[[-34.6, -12.8, 8.1, 21.3],
[52.5, 4.4, -15.9, -18.2],
[40.1, -42.9, -75.0, -13.9]] out -12.8

[[-56.5, 7.9, 76.6, 0.1, -26.5, -29.7],
[59.1, 7.5, -13.9, -15.6, 26.3, 32.5],
[-5.8, 25.4, -25.8, 37.3, -44.5, 25.9]] out 7.9

[[-52.7, 40.8, 1.3, -11.0, -10.5, 3.6],
[26.6, -40.7, -17.7, -23.1, -22.7, 13.4],
[-2.6, 0.0, -58.8, 3.6, 2.5, 54.9]] out 40.8

[[-1.2, -22.0, -30.9, 4.6, -5.0, -16.8, 14.6],
[8.7, 44.4, -9.5, 0.2, -21.9, -55.7, -18.2],
[19.3, 28.2, -0.8, -15.0, -44.1, -42.0, -29.9]] out -22.0

[[-16.9, -22.3, 65.7, 0.4, -8.5, 6.9, -7.7],
[7.8, -56.6, 17.0, -3.5, -29.1, -31.1, -19.9],
[2.3, 3.2, -2.3, -46.8, -37.0, 44.2, -21.2]] out -22.3

[[42.7, 42.3, -13.7, -48.2, -31.2, 51.8],
[-46.0, 67.8, 50.2, -2.6, 44.7, -11.4],
[-31.2, -33.7, -1.0, -51.7, 11.0, -33.8]] out 42.3

[[29.2, -24.3, -38.1, 1.8, -71.1, 28.0],
[38.3, 23.2, -0.9, -4.4, -18.5, -29.1],
[-39.7, -22.5, -53.9, -2.4, -6.3, 16.3]] out -24.3
---
array([[  21.60,   -9.32,   50.89,  128.91,  118.86,   17.49],
       [  89.63,   33.20,  -45.12,  -51.61,   39.09,   -6.64],
       [  47.01,  -45.20,   29.92,   56.11,    1.49, -126.67]]) -45.20

array([[ -7.484,   1.823,  12.470, -19.683,   3.647],
       [ -2.785,  -9.073,  -3.802,  -1.417,  -9.425]]) -2.785

array([[ -8.79, -11.07,  -9.68, -15.98,  -0.50],
       [-11.68,  15.36,   6.86, -20.07, -14.35],
       [-11.08, -16.42,   9.59, -10.52,  -6.13]]) -11.08

array([-0.940,  1.215, -1.618,  0.012, -1.955, -0.885,  0.080]) -1.618

array([[-0.23, -0.67,  0.66, -0.22,  0.36, -0.05, -0.38],
       [-0.88, -2.17,  2.10, -0.63,  1.82,  0.78,  1.15]]) 2.10

array([[ -8.180,  -9.188,   3.913,  -0.498,  12.808],
       [ 14.887,   8.265,   3.548,  18.753, -15.866]]) 14.887

array([-1.04,  0.83,  1.72, -0.50, -1.85]) -1.04

array([[  70.8,   58.8,  -62.5,  -13.7,  124.0, -104.2,  -81.3],
       [-115.3,  -89.3, -144.1,  -78.5,  -91.0,  -65.3,  -43.2]]) -144.1
---
Q:
661	770	295	329	316	510	84
385	372	401	383	408	402	395
8	131	467	563	592	571	537
A: 395

Q:
4	22	8	-6	50	44	-4
40	13	-5	45	34	31	1
35	24	-6	-2	-33	44	42
A: 1

Q:
1	1	5	8
6	4	0	8
6	5	1	8
A: 8

Q:
604	822	518	41	449	268	343
826	661	921	209	240	465	161
486	412	750	213	439	316	541
A: 161

Q:
37	21	13	30	63	205	83
103	103	103	103	102	105	103
79	102	95	87	143	98	156
A: 103

Q:
64	4	38	26	40
65	26	30	68	54
67	75	83	80	77
A: 54
---
Q: [54.9, 22.4, -74.9, -12.3, -17.3, -37.1]
A: -37.1
Q: [63.7, -49.8, 23.0, 10.4, -65.7, 30.6]
A: 30.6
Q: [-70.6, 38.0, -76.5, -16.5, 60.4, -52.4]
A: -52.4
Q: [23.0, 9.6, -30.6, -24.4, -20.8, -59.0, -9.2]
A: -9.2
Q: [29.9, -14.8, 27.4, -25.8, -56.4]
A: -56.4
Q: [33.8, -20.6, 22.0, 54.0, -28.4, -9.7]
A: -9.7
Q: [-76.0, -1.4, 39.3, 45.0]
A: 45.0
Q: [-29.2, 21.8, 14.9, -66.7]
A: -66.7
Q: [65.4, -61.3, -4.3, 54.7, -30.1]
A: -30.1
---
[-0.977  1.316  0.084 -1.357  1.593]
0.084

[[-0.013 -0.024  0.076  0.064 -0.099 -0.079]
 [-0.107 -0.100  0.116 -0.136 -0.066 -0.009]]
0.076

[[ 1.3  0.8 -1.2 -2.0 -1.5 -0.5]
 [ 1.4  0.2 -1.0 -1.7 -1.1 -1.0]]
-1.2

[[ 111.013  121.797   38.075   10.028]
 [ 201.512   16.309   49.474  -24.379]
 [ 187.013    0.730 -113.341   73.927]]
38.075

[-171.60  166.43  -74.70   25.35]
-74.70

[-13.986   6.369  11.687 -16.212   2.727]
11.687
---
[[10.6, 19.4, 5.6, 3.6], [6.3, 72.6, 8.5, 3.7]] -> 3.7
[[-38.4, 6.0, -64.4, -63.0, 22.5], [-3.1, 3.5, 6.4, 9.7, 7.6]] -> 7.6
[[0.5, 70.1, 45.6, 71.0], [-1.1, 71.6, 45.6, 70.7]] -> 70.7
[[-11.0, -19.1, -28.2, -15.2, -14.5, -28.7], [-11.0, -19.1, -70.4, 20.6, -14.5, -38.8]] -> -38.8
[[-18.2, 46.2, -72.1, -54.9], [-18.3, 6.3, 9.2, -72.6]] -> -72.6
[[46.8, 38.3, 49.9, 45.5], [50.9, 75.5, 75.1, 31.4]] -> 31.4
[[-6.5, 7.5, 31.8, -36.4, 8.2, -65.3], [20.5, -43.5, -8.9, -11.9, -8.9, 22.5]] -> 22.5
---
[5 7 8 0] Answer: 8
[245 220 163  30 120] Answer: 30
[-155  474  160  605  707 -917] Answer: 707
[-19  30 -10 -12  11  49 -36] Answer: 49
[2804 8259 1309 6578] Answer: 1309
[88 19 95 94] Answer: 95
[7581 6844 7656 8793 8720 2511] Answer: 8720
---
[[545 484 574 628 487 534]
 [777 277 694 235 535 476]] yields 545

[[7 3 2 6]
 [7 0 5 6]] yields 7

[[  0 -24 -14 -15   4   0 -10]
 [ 21 -49 -11 -14   3  30 -12]] yields 0

[[4036 8530 5292 7811]
 [6566 7210 5941 1576]] yields 4036

[[6 5 2 7 5]
 [6 5 4 7 2]] yields 6

[[-37  41  -7  16  48]
 [ 35 -17  30  26   6]] yields -37

[[ 112  629   28  413 -205 -854]
 [ 824  133  730  539  899   79]] yields 112

[[131 573 761 559 447 256]
 [124 336 129 698 880  80]] yields 131
---
[  0.0  55.6 -74.8  74.2] --> 0.0

[[  0.4 -68.0  23.3 -12.9 -68.0  -5.5   3.2]
 [ 36.6  11.8 -29.5 -17.0  11.8  17.2   6.7]] --> -17.0

[[55.1  9.6 -6.7 -4.8]
 [26.8 -8.3 -4.0 -4.9]
 [69.0  5.6  1.7 17.5]] --> 69.0

[[-48.4  -1.6 -66.5 -12.6   0.2 -19.6 -28.2]
 [-72.8 -19.8 -26.1 -15.7   3.4 -26.6 -22.5]] --> -15.7

[[ -2.3  55.5   7.3   1.1   1.9]
 [  7.7  36.5  -5.2  -3.8  -6.6]
 [ -1.3  28.7 -10.0  38.9  40.2]] --> 28.7

[58.9 -0.7 58.2 60.8 64.8 59.7] --> 58.2

[ 55.9 -12.9   4.2 -24.5 -27.9] --> -12.9
---
[-61.4, -66.5, -48.2, -14.9] ⇒ -14.9, -48.2
[59.0, 54.1, -69.6, 67.7, -40.7, -14.6, 15.1] ⇒ 67.7, 59.0
[[53.3, -12.4, -15.8, -6.8, 13.1, 48.1, -16.2], [-34.6, 8.0, -42.2, -0.8, -56.2, -10.1, -23.5]] ⇒ 53.3, 48.1
[24.7, 29.0, -70.0, -7.6, -16.8, -48.6, 22.6] ⇒ 29.0, 24.7
[[-50.2, -7.3, -2.3, 0.0, -0.3, 25.0], [-66.5, 5.0, 16.9, 3.0, -16.9, 26.8]] ⇒ 26.8, 25.0
[12.5, -37.9, -16.0, 60.3] ⇒ 60.3, 12.5
[50.4, 73.3, -31.6, -23.0, -0.2, -5.8] ⇒ 73.3, 50.4
---
18.6,13.5,14.3,16.3,-13.5,-10.7,-6.9 -> 16.3

-0.094,-0.163,-0.105,-0.126,0.124,0.134 -> -0.105

0.085,0.122,0.119,0.029,0.079
0.078,-0.014,0.120,0.000,0.015
-0.151,0.177,0.047,0.017,-0.007
-> 0.177

190.6,0.9,-40.9,-108.0
99.5,-70.4,-21.8,43.6
-43.6,-130.3,172.9,-39.4
-> -43.6

-11.47,9.03,12.65,-14.08 -> -11.47

-0.039,0.109,-0.069,-0.172 -> -0.039

0.115,-0.161,-0.066,0.005,-0.097,-0.136 -> -0.066
